In the rows, 128 means zero.
Each path is a new rotation, seen through one point. The rows after it are directions, each followed by how far the rotation turns it, in deg/step (0 if it stays put).
Each turn is a multiple of 5 degrees from 10 to 175, or 0.
Each row of a path follows its step; steps can be skipped.

step 1: [139 117 114 130 129 119 142 122 121 126 128 138 122 126 130 112 126 114
 136 133 133 126 125 128 118 132 124 137 136 131 127 120 118 126 129 133
 126 131 129 126 129 119 132 130 129 117 126 129 142]
step 9: [125 113 125 128 135 129 118 134 127 129 132 143 119 124 132 126 131 119
 134 141 129 114 123 132 135 115 117 124 122 122 129 119 130 141 131 128
 131 137 129 136 126 118 129 124 126 121 120 119 128]
step 10: [128 134 126 127 126 136 123 119 135 128 135 120 127 133 135 123 109 132
 128 133 116 133 119 132 116 140 120 125 138 138 137 117 126 129 123 137
 130 128 115 130 131 129 131 135 133 121 121 132 124]
step 14: [126 122 118 131 128 132 122 135 125 128 140 136 111 119 133 132 133 125
 124 132 131 120 133 117 128 138 141 128 135 137 124 121 124 133 134 118
 114 139 127 126 126 126 124 124 113 129 124 125 136]
step 19: [150 131 130 139 128 131 128 136 126 129 129 128 120 122 118 123 130 121
 129 123 129 123 126 111 125 130 126 123 133 140 138 116 128 137 137 129
 130 117 126 130 137 125 127 133 114 127 126 134 125]
step 24: [130 136 138 143 145 131 143 133 114 138 128 143 122 121 133 132 126 132
 138 127 127 124 133 128 125 134 133 129 129 125 133 118 136 123 123 137
 138 124 130 131 131 119 123 134 123 127 126 126 127]
step 30: [143 117 116 117 125 129 122 141 127 133 121 128 119 117 128 125 125 121
 121 137 128 123 123 125 133 119 124 133 136 121 119 118 131 140 124 128
 131 140 131 123 122 131 130 130 133 124 127 132 115]
step 32: [138 136 122 134 127 129 127 138 118 137 121 139 119 128 118 127 136 121
 121 127 136 114 126 130 134 126 122 117 132 127 125 130 122 119 112 123
 138 135 134 130 127 132 122 134 116 132 132 122 135]
step 42: [134 114 127 132 119 145 137 144 129 139 134 136 125 130 137 128 117 136
 122 135 123 127 132 131 129 131 131 127 133 137 139 124 126 129 124 130
 118 135 134 135 123 127 130 138 124 118 123 132 121]
Directions:
[127 124 130 129 130 128 129 129 130 129 129 128 128 125 129 131 124 126
 127 127 128 129 127 128 130 128 128 127 126 126 125 127 129 124 129 124
 130 131 128 130 125 129 128 130 126 129 129 130 127]
120
[128 131 125 131 127 130 128 128 129 131 128 129 129 129 128 128 131 130
 131 129 126 130 130 128 130 132 127 128 130 127 125 126 129 124 130 125
 127 131 131 126 129 125 130 130 129 127 129 127 129]
35
[129 133 125 127 130 129 127 125 129 127 128 129 127 127 130 126 129 125
 127 126 126 128 123 124 125 129 127 125 126 130 129 126 130 127 128 127
 127 130 127 127 127 128 129 126 125 129 127 128 130]
85
[125 127 128 127 130 129 129 128 128 130 130 127 132 130 128 129 129 131
 127 127 128 126 126 128 128 130 125 127 128 131 130 129 127 123 123 131
 126 127 127 129 125 128 129 128 127 127 128 130 125]
135
[128 127 127 130 128 126 130 125 129 127 130 130 129 126 130 128 132 131
 131 130 130 129 126 129 128 127 127 130 125 127 127 128 125 128 124 129
 131 130 130 133 130 129 128 127 127 127 127 129 131]
90
[126 126 126 127 128 134 128 128 126 129 128 129 127 125 127 128 124 130
 130 125 127 129 126 128 128 130 130 130 129 127 129 131 127 128 127 130
 127 131 128 127 129 127 127 124 130 128 125 127 129]
25
